name the system of each run:
Tak, run 1 (10 x 26):
[[-19  16   2  11 -17  -7  10 -45  20   8   2 -10 -32 -20 -10  18  -4   5
   11   5 -28   7  16  18 -20  -2]
 [-18  -7 -36 -38   7   1  -5 -35  32   3  -3 -14 -21  -6   2  16   5   2
   39  -6  -3  11   0   0  -2  14]
 [-20 -40  -9 -38  25   2 -19 -11   8  -2   0 -14  10   5  15 -21   7  11
   43   2  32   1 -15  -2  12  -5]
 [  0 -34  43 -10   9  12  -4  23   0 -14  25 -13  31   3  30 -19  -4  17
   29  14  16  -4  -4  -6   9 -24]
 [ 17  10  46  10 -12  20   7  18 -10  -9  39  -5  35   0  24   7   2 -11
    9 -15 -27 -12  10 -27   6 -18]
 [-13  46   7  24   3  12   2 -24 -11   4  20   7  40  10   2  10  14 -34
  -17 -18 -35 -22  15 -19  -4   4]
 [-23  54 -31  11  11  12  -4 -33  23   9  -5  10  28  28   5  -1   9 -24
  -31  22  -2 -10  14  15 -18  27]
 [ 16  31 -44 -11   2  13  -7   1  37  16 -17  15   8  29  21 -14   2 -11
  -18  37  44  20  -5  13   1  30]
 [ 43   1 -14   1   0 -10   2  42  -1  20 -14  20  -6   5  15 -33   2 -16
  -10  22  54  34 -40  -8  25   2]
 [ 22 -15  14  28   7 -35  29  64 -27  13  -2  11 -13 -23  -6 -18 -14 -14
  -32   9   0  22 -38 -22  17 -21]]
sulo, run 2 (10 x 26):
[[ 11  23 -12   0  -5   5  19   5  15  -5  -4   6   2   9  -4  24  -7  -1
  -22   8 -20  -2  20   8  -5   8]
 [-11  10 -26   3   8   8  -4  -5  -3  -7 -10  12   6  16 -19  -9   7  -6
  -16  -7   1 -25  14   3  -5  22]
 [-10  -6   2  18   3  -9 -18   3 -17   5  -9   6   5   4 -15 -33   7  -5
   -8   3  26  -7 -11   9   1   5]
 [ -2  -4  29  23 -11 -11 -12  10   4   8  17 -13  -3 -20   0 -21   0 -11
   10  10   7   8 -20  -1  -4  -4]
 [  3   2   9   1 -10   2   3  -2  10   9  22 -11 -14 -21   8   8   2 -12
   18 -13 -21  10 -16 -25   1  -6]
 [  9  -4 -24 -19   4   0  12  -2   0   3  -9   1 -25 -11   3  32  -3   4
   -2 -18 -15  15 -10 -18   5  -4]
 [ -4 -17 -27 -19   3  -4   6  10   1  -8 -21   0 -18   8  -9  19 -11  23
   -5   6   4   5  14  13  -8  12]
 [ -6 -18  -7 -10   0   1   5   3   6 -12  -4   6   6  17 -11 -20  -2  20
   22  17  16 -18  27  27  -4  11]
 [  5  -5  21   4   7   0  16  -8   2  -3   9  13  18   5  -1 -41   8  -8
   14  13   5 -17   6  18  18 -19]
 [ -2  11  26  14  14   1  17 -11   6   2  11   2  17 -16   7 -14  -4 -19
  -24  10 -23  -3 -17  -4  16 -33]]
ruzi, run 3 (10 x 26):
[[-16 -18 -10   9   5  18 -10  -7 -20 -13  -6  13  -4   6 -28 -32   6  13
   -4 -21   5 -38   8   2  -7  12]
 [-21  -1  18  32  -5   9  14 -16   7   5  15   3  -6  -8  -8 -48  -1  -2
    6  18   0 -20   0  14 -10  -9]
 [-13  16   2  17   2  -9  10  -5  23  20  26  -7   1 -13  11 -24   4 -32
   20  17  -7  13 -21 -15  -2   1]
 [  3  12 -14  -1  15 -18  -1  -3  -4  28  -5   4  -5  -6  21   1   7 -27
   -6   2  12  37 -36 -26  13  -9]
 [ 20   9  -2  -5  -5 -15 -12   5 -11  14 -27   2  -9   6  22  33  -6  13
  -28   9  22  39  -8   6   0  -9]
 [ 19  -8   0 -13 -22 -13 -16  24  -7 -11 -12 -12 -12   4  -4  48  -9  28
   -1  -7   2  13  23  14 -15  17]
 [  9 -33  -4 -18  -8  -5   7  23 -14 -23  -6   0 -17  -2 -34  16  -6  25
   14 -28 -19 -23  28   9  -3  13]
 [ -8 -26  -5  -8  11  21  37   0   9 -24   1  11  -9  -3 -24 -29  -8  19
    4  -2 -25 -41  17  10   5  -7]
 [-37   1 -12   3  24  27  27 -19  30  -5  18   1  14   6  11 -39  -6  -4
    3  23 -18 -24   1  -5  -7  -6]
 [-48   8  -8   6  32   0  -5 -24   6  19  15  -7  32  11  32 -26   9 -22
   11  20  14   6 -18 -21  -4  -6]]
sulo, run 4 (10 x 26):
[[ 16 -12  33   1 -12  16   2   4   3  -9   8  -2  -1  -6  14  -8  -9  20
   -1   7   0  -5  -1   7   4 -21]
 [  3  18   8   8  -8  22  19 -22   6   3   9   8   1   6  24   6  -5   5
   -5   1 -17  -2   9  -7  -3 -18]
 [ -8  26 -16   2  11  -2   8 -24 -10  12 -12  12   9  14   9  19   4  -7
  -23   0  -7   4  10  -2  -4  -3]
 [-12  12 -14   1  12 -16 -24   3  -5   2 -14  -5  16  12  -7   9   4  -8
  -21   7  17   3   4  14  -8  20]
 [ -1  -5   8   1  -7  -4 -34  20   2  -4  10 -14  17   5  -7 -16   9 -11
   14   3  25  -4  -6   2  -4  22]
 [ 26  -3  20   5 -18   8  -8  22  -6   2  19   1   0  -9   7 -20   4 -12
   19 -12  10   4 -17 -20  12   0]
 [ 24   5   6  10 -18   9  22  19  -5   4   7   7 -17 -12  12  15  -8  -1
   -8 -12 -18  12  -8 -24   2  -9]
 [  0  10 -24   6 -12   2  21   2  -3   3  -9   9 -27   0 -11  27  -9  10
  -18 -11 -25   0  14  -7 -16  11]
 [-14  -4 -31   3  -4  -7  -1 -15  -7   1 -21  12 -20   9 -27  -4   3  14
    1  -4   9 -13  20  22 -16  23]
 [ -5 -13  -2   4  -1 -17  -5 -10  10   1  -7   5  -8   0 -25 -41   8  -4
   18  19  26  -6  -1  34   2   7]]
Vego, run 5 (10 x 26):
[[-10 -11   1  14   2 -18 -23   4 -15  12  -4   3   1  -2 -13 -42  12 -13
   11   3  36   3 -21   5   4   8]
 [  1  13  23  20 -20 -12   2   5  20  15  21 -13  -1  -7  17 -12  -1 -13
   26  30   7  20  -4   6 -11   0]
 [  2   4   8  -9  -5   2  17  14  11   0  26 -17  -1 -11  15  31  -5  -8
   21 -11 -36  12   1 -28  -2  -1]
 [  1 -20  -6 -25  26 -12  19  11 -11 -10 -12   2  -4 -13  -5  31  -6   4
  -18 -18 -25   5  -9 -12  21 -23]
 [-10 -13 -16 -16  21  -2  -1 -17  -4  -6 -37   6 -12   9   0   8  -9  30
  -35  16  15   7   1  26   0 -14]
 [ -6   3 -10  -9  -8  20 -38 -36   7  -3 -13  -3   5  22   5  -7  11  16
    9   3  37  -7  11  24 -11  17]
 [ 17   3  26   2 -18  14 -22 -12   0  -5  21   1  24   8  -1 -30  19 -15
   38 -13  17 -19   9   5  12   5]
 [ 19   7  36  26 -10  12  35  27  -4   0  32  12  20  -3  11 -25  -4 -11
    6   6 -21 -13   5 -15   9 -18]
 [-20   6  -9  24  15   5  35  38 -17   4   8   7   5   3  13   8 -18   0
  -37   5 -30  -2  -2 -38 -17  -1]
 [-26   5 -35   0  27 -26 -17  14 -18  11 -23  -4   2   4  -3  25  -2  -9
  -43  -2   8  20 -22 -14 -10  16]]
Vego, run 6 (10 x 26):
[[ 21   9  11   9  -7 -56 -13   1 -19  12  -6   6  -6 -22 -53  -9  26 -44
   14 -16   8   7 -10  18  26   5]
 [ 21  19  12  21 -30 -13  36  -5  45   4   4  -2 -38 -25 -16  -6 -14  -5
   -5  34 -26  10   4  37  -5  -6]
 [-12  -7 -34 -12 -12  27  19  -3  26 -12  11 -11 -45 -17 -17  18 -14  11
   19 -27 -43 -15   7 -23 -21  23]
 [-24 -53 -19 -23  28 -24   3   6 -19  -8 -14  -1 -30 -23 -41 -20   0   6
   22 -27   0 -12 -17  -4  15  -3]
 [-36 -43  13   4  12 -21  -1 -10  12   1 -11 -15 -22 -15  -2 -32 -14  30
   16  43  25   9  -7  38 -11 -18]
 [-40 -20  21  -8  -8  24 -27 -26  28  -3  26 -40   0  -6  32  -1  -8  24
   44  13   6   0   3  -2 -28   0]
 [-10 -30  38 -25  19  16 -13 -12 -10  -7  29 -21  28 -15  28   3   8  -3
   40 -27  -9  -4 -19 -35  22 -36]
 [ -1 -22  32 -13  35   9  31   2 -14  -1   2   8  32   1  48  -5 -14  14
  -18  18  -9   8 -14 -14  28 -65]
 [-22   8 -14 -13  33  30   5  -4  -6   0 -15   8  40  41  61  21 -15  27
  -43  23  10   8   6 -16  -8 -17]
 [  4  22 -14 -23  22  11 -50  -4 -24   1 -21   8  62  47  30  20  20  -7
  -29  -9  43   3   5  -9   7  16]]
Tak, run 7 (10 x 26):
[[ 28 -10  26  10 -19  28  11  46  36 -19  16  -5  -1   0  15 -38 -22  14
  -13  39  10  -8  -8  12  -1  -4]
 [ 36  15   9  25 -33  19  -5  34 -17   3  22   3 -18 -16   3   5   1 -18
   -3 -38 -12   4 -22 -45   0  13]
 [-39  20   0  40   6 -35 -13 -12 -36  23  -1  -3   0 -14 -21   8  11 -27
  -24 -18 -15   3  -8 -13 -18   6]
 [-35  14 -22  -4  14 -30   1 -10  20   1 -20 -18  -1   7  -5  38 -15  11
  -32  35 -10  15  20  33 -27  13]
 [ 34 -10 -28 -53   3   5 -11  -1  15  -9 -35   6 -12  18  10  35   0  25
   -3  -3  25  20   8  18  18   7]
 [ 34 -35  13 -16   4   2   5 -10 -28   1 -21  26 -12  -5   2 -33  10  15
   11 -14  34   4 -19   8  41 -40]
 [ -2 -29  35  29  -7   4  49  14 -11  -3  20   9 -21 -26  -5 -38 -15  14
   11   4 -29 -13  -4  -5   4 -41]
 [-18  -3  -7  14 -13  12  28  20   6 -13  33 -12 -19 -16 -25  14  -9  -1
   19 -27 -60 -28  20 -30 -25  23]
 [-41   4 -24  -5  -1  -2 -48 -14  -4 -10   3 -21  11   9 -35  15  17  -7
   15 -30  -4 -28  22   2 -28  53]
 [-15   5  13 -11  -7  -2 -65 -33  21  -7 -12 -27  18  15   6  -2   9  13
    7  24  50   5   7  48 -15  16]]
Sal, run 8 (10 x 26):
[[  7 -18  -5  -2  -5  23  -5  11   2 -22  -3   2 -19  -9 -24 -16  -6  15
  -12 -18  -6 -28  -4  -1   0   8]
 [ -7  -8  -1  13 -15  25 -10 -24   3   1  -3   6 -23  -2  -2 -29   1  18
    9  -4  16 -14  -2   7 -14   5]
 [-12  16   6  14  -8   1 -12 -38   6  19   4  -1  -2  -1  11 -18  11  -7
   14  12  17  10  -4  11  -9  -2]
 [ -1  28   8   8   6 -15  -7 -11   7  20   9  -4  18  -1  19   7   9 -29
   -3  14   2  24 -16  -6   6  -7]
 [  9  14  -4  -3  11 -10   5  26  -9   5   5  -4  17   3  16  24   1 -20
  -18  -7 -13  14 -10 -30   7  -2]
 [  5  -9 -17  -9   6  -1   7  38 -24  -9  -5   6   6  15  -4  23  -4   8
  -13 -19  -9  -6  10 -22  -4  13]
 [  6 -18 -11  -3  -9  -2   5  20 -18 -13 -14  10  -9  16 -22   3  -3  26
   -2  -6   5 -16  29  16 -11  15]
 [ 12  -9   8  -1 -23  -2  -5 -10  13 -11 -10   1 -21  -1 -19 -10  -4  19
   10  10  11  -7  17  40  -5   4]
 [ 13   2  10  -8 -15  -2  -6 -26  35   3   2 -10 -25 -20  -5 -13  -1  -6
   19  13   4  11 -14  22   8  -7]
 [ -5   2  -6  -5  11  -1   5 -18  26  15  10  -9 -16 -25  15 -11  -1 -21
   12   5  -7  20 -38 -19  11 -14]]
zise, run 9 (10 x 26):
[[  9 -15  -2 -28  12  11  40  -1  20  -6  -7   7  -2  10  31  11 -16  27
    8  26  -6  10  16  10  10 -30]
 [-27 -23 -26 -21  33   6  24  17   2  -5  -2   8  25  33  14 -14  -9  18
    9  19  11 -14  19  -2  -2   4]
 [-25 -23 -10   4  27 -12 -23  28 -18   2  -7  -2  23  14  -5 -39   4  -5
   -3  12  41  -6 -17  -5  -3  14]
 [-10  -3  39  39  -6  -3 -35  14 -26   1   9  -8  16  -9  -5 -33   4  -6
  -20   0  22 -11 -22  -4  -6  -5]
 [-11  22  35  36  -9   9 -19 -37 -19   3  12  -7   8 -19  -3   3   8 -17
  -26 -21 -25 -13 -11 -10  -5 -22]
 [ -2  36  -1   1   4  -3   1 -62  11  16 -10   1  -8 -14   6  33   9 -20
  -21 -12 -27  16  -7   5   8 -23]
 [ 23  41 -22 -24   1  -6  16 -28  35  11 -16  10   5  17  21  34   3 -10
  -10  26  -5  26  18  25  10  -2]
 [ 35  24 -32 -28  -2   7  17  28  25  -6  -1  19  27  40   8   4   5 -14
    6  18  13  -2  31  12  11  32]
 [ 32  -3 -30  -5   0   9  11  62   0  -9   7  23   9  18 -23 -35   5 -20
    6  -8  16 -21  -1 -18  13  40]
 [ 13 -21  -4  36 -18   1  12  51 -18  -6   5  15 -35 -21 -38 -46  -7  -1
  -16 -15   0 -22 -23 -14  -4  16]]
Sal, run 10 (10 x 26):
[[-43 -16 -24  -8  -2  15 -37 -40   1  16  -8 -20 -23   4  22   4   2  25
   31  -5  31  15  -9  -9 -34  15]
 [-14  -1   4   6  18 -52 -13  -8 -22  32  -6   1  19   9   8 -24  20 -23
   26  23  45  29 -14  13  11  -6]
 [ 20  13  41  20  -2 -35  28  36  -9  12  16  -3  18  -9  18  17  -8 -16
  -14  24 -19  31  -2  -6  13 -31]
 [  6  -7   6 -22   4   0  21  23  -6 -18  17 -14   3 -13  -6  55  -8   0
    3 -35 -57  -5  17 -30   4  -5]
 [ -4 -33 -32 -34  24  11  12  -4 -21 -26 -23  21  -8   8 -34  -1   4  19
   -4 -39 -11 -36  15  -2  16   3]
 [ -2 -25  -2   0   0  27   5 -18   1 -15 -29  21 -11  17   2 -37 -11  46
  -17  24  29 -23  15  40  -4 -13]
 [ -9   0  35   3 -19  17 -25 -27  45  -5  16 -27   7  -1  19 -22  -3  12
   26  42  22   0   6  35 -13  -6]
 [  5  15  22  -2   3  -8 -23 -12  38   8  36 -23  20 -23  -2 -26  16 -55
   34   6  -2   7 -32  -8  22   1]
 [  2  22  -6  25  18  11  22  16  -6  16  24  11   9 -17  10 -21   6 -47
  -22 -16 -27  -2 -43 -56  14  -9]
 [-34  15 -24  28  11  26  13   9 -43   9   0  14  10  21  20  21  -6  11
  -40 -26 -24 -13   9 -50 -29   8]]
ruzi, run 11 (10 x 26):
[[ -3  19  -6  31 -25  -5   6  16 -15  18  15   8  -6  11  -4  -9   5 -11
   17  -4   6  -1  15 -12 -22  26]
 [ -7   7  -8  20  -1 -32  20  -6 -27  18  -7  14 -16 -11 -21  -1   8 -17
   -5 -10 -11   6  -1  -2   0  -4]
 [ -5   2   3   6   1 -13   5 -16  14   5 -14 -10 -29 -26  -9  10  -8   2
  -20   7 -16  14 -16  13  -1 -16]
 [ -3 -13 -14 -18  -5   7 -10   2  29  -3  -2 -20 -27 -14   6  13 -11  12
    9   3   0  16 -17  -5  -9   6]
 [  2 -26 -27 -23   4   2   3  17  -1  -1 -10   4 -17  11   7  -6  -2  19
   24   0  23   8  -1  -5  -2   9]
 [ -5 -15  -9  -6  11 -11  28  19  -5  -1  -8  12   6  21   6  -8  -7  20
    4  24  10  -1  20  13  -1  -3]
 [-26  -5   6  -1  19 -16  20  16  -3  -8   7  -8  24   7   3  13  -9   4
   -5  19 -19  -5  22   4 -10  -6]
 [-29 -17  18  -9  25  -4  -1   3 -14  -8  11 -17  24  -6   6  11  -3   1
   -2  -9 -22 -10  -4 -16   3 -19]
 [  1 -19  29 -12  12  19  -7 -15  -8  -9   9  -5  18  -5  24  -1   0  10
    7 -12  -4  -4 -10 -15  12 -35]
 [ 23  10  19 -15  -7  26  -7 -19   8  -2  12   3  25  12  29   1   7  -3
   18  -4   6  -1   6  -4  16 -15]]
zise, run 12 (10 x 26):
[[ -3   5 -14 -18  -6  -9  24 -18  -3   2   6   7   0  12 -11  21  10   0
   40 -19 -25  -8  36   2  -3   9]
 [ 10 -25 -18 -38  13 -24   3  18  23  -8  -4  -7 -10  -7 -15   1   2  -8
   31   3   9  13  -7   9  22  10]
 [ 16 -29  14  -9  -6  11  -2  52  15 -20   7 -13  -3  -2   9 -10 -20  23
   -1  18  10  -1  -7   1  -3   2]
 [-20 -27   4  11   2  25   2  22 -28  -9  11  -4   0   1   9  -7 -10  25
   -1 -20  -7 -20   1 -32 -16   0]
 [-31 -27   1   9  15 -15  -5 -16 -39  14 -11   1 -15 -14  -1  -6   3  13
    6 -18   7   8 -19 -16  -4 -18]
 [-17  -8  33   9   3 -22 -11 -30 -11  10  -7 -10   3  -8   7   4  -1  15
    2  17  12  14   2  28  -4 -29]
 [-13   8  23 -15  14   7 -19 -32  14 -11   8 -17  41  11  19  13   6   0
    4  10  -3  -9  18  17   3 -14]
 [  2  15  -7 -28  28  18 -17 -13  21  -2   5  -3  35  10  28   3  10 -26
   -8  -1   4   5 -21 -18  20  -5]
 [ 25  23  -8   6  13  10  12  16   3  13  -4  22  15  11  32 -10   0 -21
  -36  15  13  17 -23 -21  18 -13]
 [ 11  28  -9  30   4   0  29  14 -28  10 -12  37  15  23   1 -11   1  -7
  -43  10  -2  -9  13  -2  -1  -3]]

runs to name:
run 13 (2 x 26):
[[ 20   4   0  14 -29 -23 -30 -10 -18   6 -16  -1 -41 -26 -47   6  13 -14
   -1 -31   6   4 -12  12   1  18]
 [ 11   8   5  21 -32 -12  21 -35  12  14   0  10 -52 -27 -28 -20   3  -5
   22   0 -11   4  -1  26   0  -9]]
  Vego
run 14 (2 x 26):
[[-27 -17   1  -9   6  -9 -12 -23   8  -2  -3 -17 -13 -12  -7   1  -1  14
   18   4   2   2   1  15 -11  -3]
 [-12  -7  14 -10   0   1 -22  -6  20  -3  10 -25   9  -3  20   7  -3   9
   20  14   8  12  -1   5  -8  -2]]
  zise
run 15 (2 x 26):
[[  5  -8  -6  -4 -26  -1 -21 -45  17   9 -15  -7 -59 -34 -22  -4   3   9
   22 -16   8  11 -22  16  -3   2]
 [ -7   0 -11  -2   5 -13   5 -46   4  36 -12   5 -34 -19  23 -15   6  -5
   20   7  21  41 -38  -4  10 -28]]
  Sal
run 16 (2 x 26):
[[-13 -16  -2  16   9   9  12  10  -6  -2   6   6 -10 -11 -10 -35  -5  -3
   -7  -5  -5 -17 -20 -15   2  -6]
 [-20  -6  -4  19  -7   2   4  29  -4  -6  10  -9  -8   0  -9  -1 -12  12
   -4   5  -8 -11   8  -9 -28  21]]
  Tak
run 17 (2 x 26):
[[ 24 -11  -9  -7 -12  -8 -21   3  -4  -7 -16  13  -8   8 -30 -29  14   0
   13  -5  37 -11   5  28  11  20]
 [ 16 -10  25  10 -24  25  -8   3  20 -14  21  -4 -11 -14 -14 -46   0  -2
   22   0   4 -24  -7   9   4   4]]
  zise
run 18 (2 x 26):
[[-14  -3 -37   3  28  25   3  -6  15  -7 -13  20  -2   6 -15 -57   1  -9
  -31   6  14 -30 -24  -5   7   9]
 [-30   7  10  43 -10  29 -22   1   5   5   5  -8   2   7  22 -30 -15  19
  -33  30  23  -8 -11   2 -39   8]]
  Sal
run 19 (2 x 26):
[[ 21  11  17  -7 -10 -54  -2  -4  30  13  -1 -18 -16 -27 -14  10   6 -30
   20  29   3  39 -16  34  19  -9]
 [ 11  -3 -12 -38   8  19  -1   6  70 -21  20 -27  -5 -24  -6   8  -7 -23
   16   0 -31  -3 -21 -11  17  12]]
  sulo
run 20 (2 x 26):
[[  2 -10 -24 -22   2 -23  -5 -22 -19  11 -19  11 -16   6 -13  12  17   1
   30 -24  15  12   8   5  10   4]
 [ 28 -13   3 -18  -3 -18  -3  16  23  -9 -14  -3 -11  -4 -10  -5  -4   4
    3  24  19  12  -1  37  17   0]]
  sulo
run 21 (2 x 26):
[[-18   3 -11  16   5 -31  14  39 -41  15  11  10  34  35   4   1   8  -6
   21   6  16   1  30 -12 -16  26]
 [ 24  17  18  -2  -5 -35  -8  34   6 -14   1  -1  34  17 -25   9   8 -23
  -11  20   6  -3  27  36  10  17]]
  Tak
run 22 (2 x 26):
[[  6 -25  34 -25  12  -5 -16  49  -1 -25  34 -25  48   1  -1   2   6 -13
   30 -12 -11 -17   4 -18  18   3]
 [ 34  -7  24  -4  16  32  15  23 -30 -14  13  25  38   9  16 -20   8 -11
  -15 -27  -9 -26  -6 -32  36 -29]]
  ruzi
run 23 (2 x 26):
[[ 11 -44   6 -45  23  17 -14  11  12 -21  -5  -8  10   1  16 -12  -4  19
   14   0  21  -2 -21  -3  26 -19]
 [-12 -28  13   2  22  35   7  14  -6  -7   5   3  14   5  37 -34 -16  25
  -12  15  17  -7 -21 -21   4 -30]]
  zise
run 24 (2 x 26):
[[ -6 -10  -3   9 -15  -6 -11  27   9 -11   9 -15 -14 -11 -28  -5  -9   1
    4   0  -7 -11   2   6 -18  28]
 [ -3 -11   4   5 -22   6 -19  10   1  -5  14 -19 -24 -18 -11   9  -4   8
   13 -19  -6  -2  -7 -12 -18  17]]
  zise
run 25 (2 x 26):
[[  3 -26  -2 -43   5  35  -4 -47  12 -14   0  -3 -15  -8  14   7   4  22
   36 -33 -11 -11  -2  -9  14 -21]
 [-34 -29  13  -6  13  28   4 -38  -8   1  20   2   9   7  17 -37   8  15
   51 -12   5 -26   6 -13  -2 -19]]
  Tak
run 26 (2 x 26):
[[ -7   7 -28 -16  34  16   4 -18  16 -20 -19  12   4  -7 -24  -2  -1 -13
  -48 -12 -27 -27 -12  -1  19  -5]
 [  9  -7 -34  -9  11  18 -15   3  23  -4 -24  14 -15   6  -9 -42   0   2
  -27  17  40  -7 -24  13   7  17]]
  Vego
